Here are some points:
[1.76 0.81 0.86 0.83 0.77 2.03 0.73 1.12 1.10 0.41 0.65 0.79 1.10 0.99 0.80 0.43 0.83 1.13 0.77 0.66 0.65 0.68 0.62
 1.06]
[0.55 0.81 0.86 0.93 0.77 0.52 0.89 0.60 0.32 2.24 0.59 1.01 0.34 0.46 0.78 2.38 0.78 0.35 0.91 1.41 0.58 1.57 1.35
 0.59]
[0.89 0.77 0.89 0.90 0.78 0.91 0.87 0.87 1.34 0.71 0.86 0.89 1.27 0.66 0.79 0.72 0.78 1.32 0.89 0.60 0.87 0.89 1.02
 1.10]
[1.37 0.62 1.00 0.55 0.61 1.46 1.00 1.23 0.84 0.36 1.93 0.53 0.88 0.83 0.65 0.38 0.57 0.84 0.52 0.36 2.12 0.86 1.39
 0.68]
[0.86 0.54 0.59 1.17 0.55 0.75 0.94 1.20 1.72 0.91 0.94 1.14 1.61 0.59 0.58 0.85 0.54 1.63 1.13 0.38 0.92 1.00 0.51
 0.55]
[0.64 0.80 0.81 0.69 0.80 0.62 0.73 0.92 1.85 0.94 0.63 0.69 1.76 0.76 0.78 0.91 0.78 1.75 0.70 0.46 0.63 0.62 1.45
 0.86]
[1.14 0.53 0.17 1.17 0.48 1.02 0.46 2.59 1.68 0.61 0.44 1.34 1.97 0.85 0.49 0.56 0.52 1.85 1.24 0.27 0.59 0.83 0.21
 0.56]
[0.30 0.12 0.44 2.62 0.12 0.29 0.31 0.40 0.47 0.71 0.45 2.59 0.47 0.05 0.12 0.73 0.11 0.47 2.61 0.38 0.45 0.18 0.43
 6.76]
[0.33 0.27 1.48 1.83 0.28 0.34 1.66 0.37 0.42 1.65 0.44 1.91 0.44 0.33 0.29 1.66 0.28 0.42 1.88 1.29 0.45 2.15 1.13
 0.30]
[0.90 1.16 0.90 0.55 1.07 0.92 0.87 0.84 0.49 1.48 0.94 0.59 0.49 0.44 1.04 1.46 1.09 0.48 0.57 1.37 0.93 0.83 1.31
 0.89]
[1.62 0.71 0.75 0.61 0.68 1.63 1.05 0.84 0.79 0.71 1.68 0.56 0.88 0.87 0.69 0.75 0.66 0.81 0.68 0.57 1.46 1.10 0.91
 0.60]
[0.53 1.48 0.59 0.60 1.49 0.47 0.99 1.19 0.86 0.43 1.18 0.57 0.81 1.02 1.50 0.44 1.50 0.80 0.56 1.35 1.13 0.84 0.45
 0.80]
[0.99 0.83 0.95 0.68 0.83 0.99 0.89 1.02 1.11 0.57 1.09 0.67 1.13 0.99 0.83 0.58 0.84 1.11 0.70 0.49 1.07 0.92 1.44
 0.87]
[0.67 1.03 0.90 0.47 1.01 0.62 0.75 0.52 0.99 1.00 0.85 0.59 1.03 1.27 1.20 1.14 0.79 0.99 0.58 1.04 0.78 0.96 1.43
 0.99]
[1.09 0.73 1.06 0.67 0.95 0.85 0.91 0.71 0.85 0.78 0.80 0.83 0.94 1.06 1.02 0.93 0.91 1.06 0.96 0.87 0.95 0.92 0.68
 1.06]
[0.90 1.04 0.83 0.68 1.05 0.80 1.13 0.73 0.83 0.77 0.75 0.60 0.99 1.17 0.98 0.60 1.44 0.87 0.65 0.71 0.71 0.86 1.63
 0.86]
[0.32 0.78 0.95 0.79 0.78 0.31 1.24 0.57 0.59 2.21 0.42 0.83 0.59 0.80 0.74 2.27 0.77 0.59 0.83 1.01 0.43 1.92 1.13
 0.71]
[1.00 0.78 0.24 0.73 0.87 1.04 0.62 3.87 1.24 0.66 0.45 0.80 1.10 1.09 0.80 0.75 0.79 1.22 0.71 0.51 0.43 0.73 0.23
 0.92]
[0.81 0.94 0.80 0.69 1.02 0.61 0.90 1.01 0.78 1.44 0.67 0.69 0.81 1.21 1.00 1.57 0.93 0.83 0.55 0.46 0.77 0.81 1.40
 0.90]
[0.16 1.32 1.64 1.11 1.30 0.21 0.09 0.99 0.88 0.87 0.58 0.96 1.00 1.34 1.11 0.83 0.99 1.11 0.88 0.85 0.53 0.68 0.94
 1.20]
[0.61 0.80 0.89 0.90 0.88 0.56 0.86 0.60 0.40 1.96 0.68 0.76 0.45 0.66 0.92 2.06 0.81 0.48 0.76 1.53 0.53 1.22 1.49
 0.79]
[0.69 1.17 1.04 0.90 1.15 1.07 0.99 0.81 0.26 1.04 1.19 1.01 0.29 1.06 1.34 0.92 0.97 0.28 0.64 1.30 1.44 0.75 0.28
 1.01]
[2.32 0.92 0.43 0.53 0.90 2.38 2.45 0.34 0.77 0.82 0.30 0.53 0.79 1.05 0.95 0.78 0.94 0.84 0.51 0.72 0.29 0.75 0.45
 0.82]
[0.82 0.96 0.91 0.71 0.99 0.85 0.87 0.72 0.31 1.10 0.83 0.71 0.31 0.72 0.97 1.13 0.96 0.31 0.69 2.00 0.85 0.91 2.16
 0.81]
[0.96 1.07 0.90 0.69 0.98 0.87 0.79 0.85 1.06 0.80 0.87 0.91 1.21 0.66 1.05 0.80 0.79 1.17 0.72 0.62 1.02 0.81 1.03
 0.97]
[0.11 0.89 0.72 1.91 0.89 0.10 0.11 0.68 0.78 0.91 1.04 1.90 0.76 0.99 0.88 0.88 0.87 0.76 1.84 0.71 1.06 0.05 0.73
 2.02]
[1.09 0.87 1.20 0.99 0.97 0.72 1.09 0.49 0.55 0.87 0.83 0.96 0.49 0.77 0.81 0.83 0.84 0.47 1.13 1.43 0.99 0.93 1.61
 0.66]
[3.10 0.59 0.13 0.61 0.58 2.84 0.19 4.06 1.27 0.40 0.02 0.61 1.26 0.78 0.57 0.40 0.55 1.22 0.67 0.31 0.02 0.46 0.18
 0.78]
[1.23 0.65 0.94 0.73 0.76 1.51 0.99 0.90 1.06 0.35 1.55 0.60 1.02 1.04 0.62 0.36 0.87 0.80 0.72 0.47 1.39 0.95 1.24
 0.84]
[0.62 1.61 0.45 0.86 1.60 0.60 0.78 0.98 0.86 0.63 0.74 0.86 0.85 1.28 1.62 0.64 1.64 0.85 0.85 0.79 0.75 0.71 0.50
 0.54]
[0.62 0.94 0.82 0.66 0.95 0.67 1.00 1.02 0.91 1.21 1.29 0.64 0.91 1.18 1.03 1.09 1.00 1.00 0.65 0.67 1.10 0.84 0.56
 0.86]
[1.02 0.33 0.52 1.22 0.34 1.22 0.70 1.48 1.26 1.00 1.16 0.83 1.25 1.11 0.34 0.78 0.43 1.44 1.04 0.56 0.98 1.03 0.58
 0.97]
[0.86 1.32 0.72 0.84 1.25 0.89 0.85 0.68 0.72 0.84 0.73 0.85 0.76 1.32 1.29 0.80 1.33 0.75 0.94 0.61 0.77 0.90 0.69
 0.88]
[1.21 0.88 1.03 1.32 0.91 1.16 0.59 0.64 0.72 0.82 0.94 1.37 0.71 1.01 0.87 0.73 0.94 0.68 1.30 0.77 0.94 0.58 0.96
 0.51]
[1.09 1.06 0.89 0.67 1.00 1.02 0.88 0.86 0.98 0.70 0.96 0.70 0.96 0.79 0.91 0.60 0.97 1.02 0.79 0.77 1.05 1.07 0.86
 1.00]
[1.26 0.92 0.88 0.71 0.92 1.38 0.79 1.04 1.08 0.43 0.91 0.69 1.23 0.94 1.00 0.48 1.04 1.18 0.83 0.73 0.87 0.73 0.74
 0.81]
[0.41 1.23 0.86 1.03 1.19 0.41 0.60 0.82 1.00 0.54 0.84 1.11 0.96 1.57 1.13 0.52 1.18 0.97 1.07 0.84 0.82 0.36 0.88
 1.26]
[3.00 0.63 0.34 1.04 0.64 2.85 0.21 1.56 1.50 0.43 0.10 1.08 1.60 0.75 0.64 0.44 0.61 1.60 1.06 0.47 0.10 0.15 0.34
 0.44]
[0.88 1.01 1.37 0.54 0.99 0.84 0.84 1.52 0.77 0.78 0.96 0.54 0.75 1.02 1.03 0.77 0.96 0.78 0.51 0.82 0.94 0.74 1.45
 0.77]
[0.36 0.11 0.04 1.29 0.11 0.34 0.36 2.33 3.85 0.34 0.37 1.49 3.60 0.12 0.11 0.34 0.12 3.83 1.61 0.05 0.33 0.34 0.11
 0.06]
[0.73 1.20 0.96 0.57 1.01 0.73 0.87 0.67 1.25 0.78 0.79 0.54 1.18 1.00 1.04 0.71 1.03 1.26 0.59 0.60 0.76 0.82 1.59
 0.89]
[0.70 1.07 0.89 0.54 1.09 0.90 1.01 0.85 0.86 0.90 0.96 0.59 0.91 1.16 1.13 0.92 1.08 0.93 0.66 0.84 0.92 0.91 0.82
 0.91]
[0.51 0.82 1.58 1.26 0.79 0.55 1.27 0.42 0.59 1.01 0.47 1.32 0.38 0.90 0.84 0.98 0.89 0.59 1.14 0.98 0.48 1.43 1.76
 0.64]
[0.58 0.80 0.62 1.00 0.84 0.61 1.03 1.08 1.33 0.87 1.08 0.76 1.20 0.91 0.84 0.90 0.86 1.20 0.96 0.68 1.16 1.00 0.58
 0.72]
[1.07 1.41 0.74 0.48 1.41 1.02 0.69 0.86 0.72 1.29 0.72 0.47 0.73 0.79 1.30 1.30 1.38 0.76 0.47 0.93 0.70 0.95 0.64
 0.75]
[0.45 0.71 0.55 1.42 0.60 0.45 0.46 0.45 0.41 1.53 1.74 1.31 0.49 0.69 0.58 1.71 0.71 0.50 1.39 1.37 1.85 0.40 0.60
 1.19]
[0.94 1.06 0.93 0.68 1.15 0.85 0.93 0.93 0.81 0.87 0.92 0.59 0.97 1.29 1.03 1.04 1.05 0.78 0.63 0.87 0.88 0.85 0.53
 0.99]
[0.39 0.52 0.66 0.72 0.54 0.38 0.48 0.52 0.83 2.47 1.63 0.67 0.82 1.03 0.52 2.26 0.53 0.83 0.68 1.39 1.63 0.70 0.56
 0.84]
[1.28 0.83 0.94 0.56 0.90 1.33 1.20 0.90 0.91 0.77 1.01 0.59 0.85 1.18 0.86 0.71 0.84 0.89 0.56 0.72 1.08 0.78 0.98
 0.92]
16 more points follow, each with its number after it:
[0.33 0.89 1.06 0.54 1.22 0.32 0.56 0.92 1.20 1.04 0.43 0.72 0.97 1.50 1.19 1.05 1.03 1.42 0.68 0.76 0.52 1.06 1.33
 0.86] 0
[0.46 0.76 1.26 1.02 0.69 0.50 1.12 0.44 0.42 1.78 0.52 1.03 0.48 0.72 0.69 1.64 0.70 0.40 1.01 1.42 0.48 1.62 1.86
 0.60] 1
[1.42 0.70 0.85 0.55 0.74 1.31 1.09 0.91 0.74 0.69 1.59 0.57 0.84 0.70 0.71 0.60 0.82 0.86 0.61 0.56 2.08 0.89 1.06
 0.71] 2
[0.62 0.99 0.82 0.71 0.88 0.47 0.85 1.12 1.17 0.84 1.11 0.67 1.13 1.08 1.19 0.73 1.12 1.03 0.61 0.82 1.24 1.00 0.55
 0.83] 3
[1.30 0.92 1.02 0.91 0.88 1.27 0.93 0.73 0.52 0.33 1.33 0.92 0.53 0.63 0.93 0.35 0.93 0.53 0.89 1.52 1.29 0.67 1.43
 0.82] 4
[0.54 0.61 0.65 0.54 0.66 0.58 0.64 0.68 2.65 0.90 0.61 0.53 2.65 0.32 0.67 0.97 0.68 2.61 0.52 0.15 0.59 0.57 1.57
 0.69] 5
[1.28 0.88 0.95 0.64 0.74 1.24 1.03 0.99 0.91 0.66 1.08 0.65 1.01 1.09 0.80 0.65 0.78 0.95 0.67 0.84 1.01 0.94 1.04
 0.78] 6
[0.59 0.59 1.13 0.75 0.58 0.55 0.97 0.31 0.40 1.56 0.41 0.78 0.41 0.67 0.59 1.55 0.56 0.41 0.74 3.63 0.40 0.99 2.32
 0.72] 7
[0.56 0.79 0.74 1.00 0.70 0.60 0.83 0.91 1.10 1.12 1.05 1.11 1.45 0.51 0.66 1.20 0.65 1.52 1.17 0.48 0.82 1.45 0.69
 0.49] 8
[2.36 0.30 0.34 0.61 0.30 2.75 0.31 2.66 0.85 0.53 0.51 0.53 1.06 1.60 0.27 0.56 0.24 1.02 0.67 0.46 0.50 1.52 0.68
 0.95] 9
[1.54 0.71 1.01 1.10 0.67 1.30 0.63 0.51 0.59 0.67 1.72 1.07 0.52 0.78 0.73 0.59 0.76 0.51 1.05 1.02 1.48 0.53 1.29
 0.79] 10
[1.99 0.97 0.52 0.66 0.99 2.03 0.49 1.72 1.04 0.97 0.11 0.63 1.09 1.04 0.96 0.98 1.05 1.02 0.63 0.86 0.12 0.68 0.27
 0.78] 11
[0.66 0.99 0.83 0.48 0.87 0.65 0.80 1.06 1.49 0.55 0.65 0.59 1.47 1.12 0.94 0.65 1.03 1.21 0.51 1.15 0.62 0.63 1.94
 0.71] 12
[1.21 1.00 0.81 0.81 0.99 1.18 0.95 0.66 0.63 0.96 0.74 0.84 0.65 1.21 1.00 0.96 1.05 0.64 0.84 0.69 0.74 1.35 0.65
 1.03] 13
[0.70 0.18 3.04 1.28 0.17 0.70 0.79 1.84 1.35 0.41 0.80 1.38 1.33 0.32 0.17 0.41 0.17 1.24 1.49 0.21 0.77 0.77 0.94
 1.15] 14
[0.81 0.90 0.89 0.61 0.90 0.80 0.89 0.91 0.90 1.45 1.02 0.62 0.91 1.30 0.86 1.47 0.86 0.92 0.62 0.55 1.05 0.83 0.63
 0.89] 15
Which of these numbered points is nearest to each point below, ignoring the 3 directions in which the first points spread most? Its number follows each.
[0.26 0.59 7.07 1.62 0.59 0.27 1.31 0.06 0.13 0.56 0.16 1.55 0.14 0.68 0.58 0.54 0.62 0.14 1.50 0.47 0.16 1.12 1.27
 0.19] > 14
[0.29 1.13 1.59 0.90 1.11 0.30 0.32 1.42 1.12 0.80 0.41 0.96 1.15 1.14 1.09 0.83 1.08 1.09 0.91 0.82 0.41 0.54 1.24
 0.95] > 0
[1.32 0.58 1.05 1.25 0.66 1.35 0.87 0.77 0.46 0.17 1.26 1.06 0.47 0.26 0.63 0.18 0.69 0.50 1.00 2.91 1.40 0.56 1.43
 0.74] > 4
[0.25 0.66 1.41 1.54 0.71 0.26 0.27 1.28 1.76 0.81 0.26 1.56 1.52 0.73 0.57 0.83 0.62 1.58 1.43 0.44 0.27 0.20 1.17
 1.46] > 0
[0.85 0.50 3.39 0.37 0.54 0.78 0.74 2.40 0.67 0.85 0.83 0.44 0.72 1.11 0.56 0.71 0.58 0.71 0.42 0.50 0.97 0.80 1.24
 0.90] > 14
[0.79 0.89 0.90 0.70 0.86 0.79 0.82 0.94 1.25 0.83 0.99 0.69 1.25 0.95 0.86 0.77 0.89 1.25 0.71 0.66 0.87 0.85 1.27
 0.81] > 6
[0.78 1.12 0.87 0.57 1.11 0.79 0.85 0.88 0.66 0.53 0.78 0.60 0.68 0.95 1.12 0.54 1.08 0.70 0.63 1.96 0.77 0.88 1.92
 0.84] > 12
[3.93 0.57 0.74 0.71 0.53 5.17 0.08 0.36 0.43 0.37 1.27 0.66 0.49 0.65 0.48 0.44 0.49 0.47 0.75 0.41 1.33 0.19 0.59
 0.46] > 10
[0.65 0.86 3.28 1.58 0.83 0.66 0.82 0.17 0.30 0.71 0.67 1.65 0.29 0.96 0.81 0.72 0.86 0.30 1.64 0.64 0.65 0.77 1.43
 0.35] > 14
[1.48 0.64 1.08 0.75 0.62 1.51 1.51 1.00 0.91 0.57 1.04 0.74 0.88 0.98 0.61 0.60 0.61 0.90 0.75 0.62 1.08 0.91 0.99
 0.80] > 6
[1.24 0.31 0.71 1.19 0.29 1.24 1.02 0.74 1.32 0.16 1.12 1.15 1.29 0.21 0.29 0.16 0.30 1.29 1.14 0.25 1.12 2.71 0.74
 1.59] > 8
[0.86 0.66 0.92 0.84 0.70 0.95 0.85 0.60 0.30 0.55 1.01 0.83 0.33 0.29 0.67 0.51 0.68 0.30 0.81 4.67 1.03 0.80 1.74
 0.69] > 7
[1.51 0.50 0.66 1.33 0.51 1.43 1.34 0.63 0.71 0.39 0.71 1.35 0.71 0.55 0.49 0.41 0.49 0.73 1.40 0.52 0.71 2.33 0.62
 1.56] > 8
[1.06 0.80 0.75 1.31 0.61 1.08 1.05 0.42 0.20 0.96 1.22 1.29 0.24 0.59 0.84 0.89 0.76 0.22 1.42 2.81 0.89 0.77 0.35
 1.06] > 4
[0.91 0.63 0.94 0.65 0.67 0.90 0.83 0.64 0.73 0.44 1.00 0.67 0.71 0.80 0.67 0.49 0.66 0.70 0.66 3.84 0.89 0.82 1.53
 0.83] > 7
[0.86 1.19 1.04 0.44 1.26 0.87 0.86 1.27 0.36 0.84 0.91 0.43 0.36 0.76 1.22 0.86 1.27 0.37 0.44 1.37 0.89 0.88 1.84
 1.02] > 12
[0.69 1.06 1.23 0.57 1.07 0.70 0.73 1.53 0.94 0.69 0.75 0.58 0.91 0.97 1.11 0.69 1.14 0.91 0.58 1.09 0.76 0.67 1.52
 0.67] > 12
[0.93 0.64 0.86 0.57 0.80 1.07 0.92 1.08 1.36 0.77 0.98 0.62 1.33 1.22 0.73 0.56 0.84 0.96 0.60 0.51 1.17 0.91 1.40
 0.77] > 6
[0.14 0.02 3.24 3.12 0.02 0.15 1.78 0.09 0.14 0.95 0.15 3.26 0.15 0.06 0.02 0.94 0.02 0.14 3.36 1.29 0.15 1.79 0.58
 0.03] > 14
[0.06 0.66 0.14 1.33 0.73 0.06 0.04 0.17 0.30 0.46 5.14 1.27 0.28 0.76 0.67 0.45 0.70 0.30 1.29 0.44 4.90 0.06 0.31
 1.08] > 2
[0.34 0.21 0.18 2.49 0.21 0.34 0.29 0.21 0.26 1.23 1.57 2.63 0.26 0.29 0.21 1.24 0.20 0.27 2.61 1.60 1.56 0.23 0.38
 2.79] > 10
[0.66 1.33 1.22 0.49 1.12 0.70 0.75 1.40 0.84 0.74 0.72 0.44 0.96 1.14 1.30 0.71 1.25 0.78 0.46 0.71 0.81 0.96 1.23
 0.89] > 0
[0.72 1.00 0.95 0.77 0.96 0.78 1.00 0.58 0.73 1.01 0.85 0.75 0.68 1.13 0.85 1.14 0.94 0.74 0.76 1.10 0.91 1.03 1.42
 0.78] > 6
[1.68 1.47 0.26 0.33 1.38 1.61 0.36 2.29 0.42 1.37 0.16 0.31 0.38 0.66 1.39 1.38 1.51 0.37 0.34 1.72 0.16 1.19 0.29
 0.58] > 11
[0.53 0.89 0.92 0.59 0.86 0.58 0.78 0.74 1.02 1.56 0.92 0.64 0.93 1.22 0.84 1.77 0.91 0.88 0.68 0.78 0.96 0.92 0.81
 0.85] > 15
[1.00 0.63 1.07 1.36 0.70 1.01 0.97 0.94 0.63 1.05 1.09 1.12 0.68 0.38 0.56 1.11 0.63 0.79 0.93 1.09 0.93 1.07 0.62
 1.24] > 8
[1.23 0.30 1.97 0.86 0.27 1.32 1.46 1.39 0.82 0.63 0.94 0.87 0.96 0.89 0.31 0.60 0.28 1.04 0.89 0.47 1.00 0.93 1.27
 0.89] > 14
[1.02 0.31 0.38 1.98 0.33 0.97 1.06 0.35 0.54 0.81 0.87 2.02 0.53 0.54 0.30 0.80 0.32 0.53 2.03 1.74 0.86 1.02 0.57
 1.71] > 4
[0.49 0.98 0.67 0.70 0.99 0.41 0.63 0.46 0.81 0.91 2.52 0.66 0.70 1.00 1.00 1.02 1.02 0.72 0.70 0.80 2.36 0.78 0.43
 0.84] > 2
[0.66 0.79 0.91 0.65 0.79 0.62 0.82 0.81 0.91 1.81 0.90 0.64 0.93 0.98 0.77 1.91 0.81 0.92 0.69 0.79 0.90 0.82 0.88
 0.88] > 15
[0.81 0.85 0.78 0.57 0.82 0.77 0.82 0.65 1.00 0.80 0.81 0.57 1.00 1.29 0.83 0.83 0.80 1.01 0.59 1.95 0.82 0.81 1.62
 0.79] > 12
[0.58 1.36 0.86 0.69 1.32 0.64 0.74 1.06 0.87 0.66 0.67 0.66 0.75 1.04 1.33 0.48 1.40 0.97 0.66 1.17 0.72 0.78 1.30
 0.85] > 0
[0.98 0.62 0.30 1.25 0.67 1.04 1.19 0.26 0.58 0.92 0.89 1.31 0.44 1.04 0.70 0.82 0.65 0.52 1.35 2.35 0.95 1.19 0.44
 1.14] > 4
[0.71 0.85 0.86 0.68 1.07 0.86 0.95 0.72 1.34 1.31 0.96 0.60 1.51 0.66 1.17 1.26 0.71 1.07 0.68 0.53 0.72 0.72 0.51
 1.15] > 15
[0.90 0.81 0.94 0.59 0.80 0.90 0.85 1.17 1.05 0.73 1.03 0.62 1.00 0.99 0.86 0.70 0.82 1.00 0.59 0.47 1.00 0.79 2.14
 0.85] > 12
[2.52 1.01 0.37 0.55 1.02 2.43 0.33 1.91 0.68 1.27 0.07 0.50 0.72 0.89 1.02 1.20 0.99 0.74 0.50 1.07 0.07 0.78 0.25
 0.71] > 11
[1.02 0.39 0.64 2.79 0.44 1.01 0.79 0.91 1.34 0.64 0.92 1.86 0.91 0.29 0.41 0.53 0.46 1.16 2.13 0.54 0.89 0.53 0.77
 0.22] > 10
[0.97 1.11 0.63 0.36 1.17 0.98 0.59 0.83 0.33 3.11 0.46 0.34 0.33 0.33 1.15 2.91 1.12 0.33 0.35 1.80 0.44 1.03 0.33
 0.57] > 11
[0.84 1.10 0.68 0.68 1.25 0.71 0.54 0.93 1.13 0.64 1.04 0.69 0.97 1.30 1.06 0.82 0.82 1.01 0.85 0.95 0.75 0.63 1.33
 0.85] > 0
[0.71 1.09 1.06 0.86 1.09 0.69 1.04 0.57 0.64 0.79 0.71 0.86 0.64 1.34 1.17 0.88 1.07 0.61 0.84 0.78 0.73 1.02 1.54
 0.89] > 0
[0.68 1.05 0.76 0.65 1.03 0.65 0.99 1.03 0.99 0.80 1.26 0.65 1.06 1.20 1.04 0.78 1.05 0.94 0.64 0.84 1.31 0.90 0.45
 0.84] > 3
[0.41 1.35 0.99 0.75 1.17 0.46 1.18 0.71 0.96 0.46 0.78 0.75 0.90 1.19 1.44 0.58 1.24 0.87 0.73 0.71 0.62 1.30 1.20
 0.84] > 0
[0.15 0.05 0.04 1.57 0.05 0.14 2.43 1.99 1.15 1.22 1.78 1.60 1.16 0.16 0.05 1.28 0.05 1.15 1.55 0.09 1.92 1.63 0.22
 0.15] > 2
[0.65 1.43 0.77 0.60 1.50 0.83 0.98 0.86 0.89 0.43 1.12 0.56 1.03 1.10 1.32 0.50 1.47 0.63 0.54 0.92 1.06 0.82 0.70
 0.89] > 3
[1.23 0.42 3.08 0.16 0.40 1.36 2.40 1.53 0.25 0.33 3.19 0.23 0.24 0.29 0.48 0.30 0.37 0.25 0.23 0.30 3.40 0.32 0.55
 0.29] > 2
[1.53 0.14 0.62 3.61 0.13 1.53 0.28 0.63 0.86 0.16 0.68 3.71 0.76 0.04 0.14 0.16 0.13 0.69 3.72 0.61 0.67 0.09 0.67
 0.04] > 10
[0.70 0.72 0.70 0.61 0.68 0.79 0.83 0.79 1.86 0.54 0.83 0.60 1.89 0.84 0.69 0.66 0.79 1.93 0.67 0.40 0.97 0.83 1.32
 0.92] > 5
[0.63 0.68 1.19 0.98 0.82 0.63 1.06 0.55 0.31 1.27 0.58 1.08 0.27 0.92 0.75 1.51 0.83 0.32 1.11 1.55 0.41 1.35 2.19
 0.60] > 1
[0.94 0.85 0.71 0.73 0.83 0.78 0.73 0.83 1.44 0.78 0.96 0.59 1.15 1.22 0.83 0.94 0.75 1.13 0.64 0.65 1.06 0.84 1.35
 0.86] > 6
[1.34 1.66 0.37 0.53 1.56 1.34 0.26 0.87 0.69 1.71 0.29 0.58 0.74 1.03 1.66 1.68 1.56 0.68 0.52 0.96 0.28 0.37 0.38
 0.52] > 11
[0.74 0.87 1.13 0.52 0.93 0.88 0.88 0.90 0.53 0.95 1.12 0.74 0.47 0.80 1.16 0.69 1.14 0.55 0.57 1.69 0.78 0.90 1.76
 0.87] > 12
[0.67 0.87 0.95 0.93 0.83 0.72 0.97 0.58 0.15 1.41 0.63 0.94 0.15 0.59 0.82 1.42 0.85 0.14 0.89 2.10 0.57 1.30 2.46
 0.66] > 1
[0.54 0.74 0.76 1.20 0.65 0.60 0.98 0.87 1.24 1.04 0.92 1.13 1.28 0.65 0.75 1.02 0.72 1.33 1.20 0.63 0.95 1.33 0.61
 0.43] > 8
[0.83 1.30 0.80 0.53 1.67 0.95 1.11 0.96 0.82 0.50 1.11 0.60 0.66 0.68 1.65 0.47 1.49 0.75 0.61 1.03 0.96 0.68 0.60
 0.83] > 3
[0.81 0.56 1.09 1.80 0.52 0.79 1.02 0.45 0.89 0.84 0.94 1.58 0.68 1.17 0.64 0.73 0.69 0.78 1.77 0.77 0.87 0.75 1.04
 0.41] > 10
[1.11 0.45 0.63 1.55 0.42 1.23 1.23 0.49 0.60 0.71 0.88 1.49 0.54 0.52 0.41 0.74 0.49 0.54 1.49 1.94 0.84 1.22 0.56
 1.53] > 4
[0.55 0.59 1.69 1.56 0.63 0.57 1.46 0.32 0.31 1.19 0.47 1.38 0.27 0.71 0.57 1.11 0.61 0.27 1.51 1.41 0.42 1.80 1.73
 0.46] > 1
[0.39 0.73 2.65 0.73 0.74 0.50 0.35 1.74 0.94 0.77 0.34 0.84 1.22 1.22 0.87 0.90 0.78 1.07 0.73 0.65 0.54 0.70 1.45
 0.74] > 14
[1.15 1.33 0.50 0.34 1.27 1.16 0.67 1.88 0.13 1.57 0.30 0.35 0.14 0.53 1.37 1.62 1.32 0.13 0.35 3.09 0.29 1.33 0.21
 0.56] > 11
[0.33 0.33 0.41 0.28 0.41 0.28 0.42 0.37 0.55 5.31 0.28 0.33 0.54 0.70 0.47 4.93 0.44 0.50 0.32 2.18 0.32 0.47 1.02
 0.44] > 11
[2.06 0.40 0.58 1.23 0.42 2.11 1.79 0.47 0.56 0.27 0.44 1.30 0.55 0.54 0.42 0.28 0.42 0.55 1.22 1.61 0.45 2.09 0.56
 1.28] > 1
[0.80 0.50 0.91 0.64 0.52 0.80 0.69 1.33 1.94 0.40 1.34 0.64 1.90 0.52 0.50 0.40 0.49 1.91 0.62 0.25 1.37 0.82 1.62
 0.70] > 2
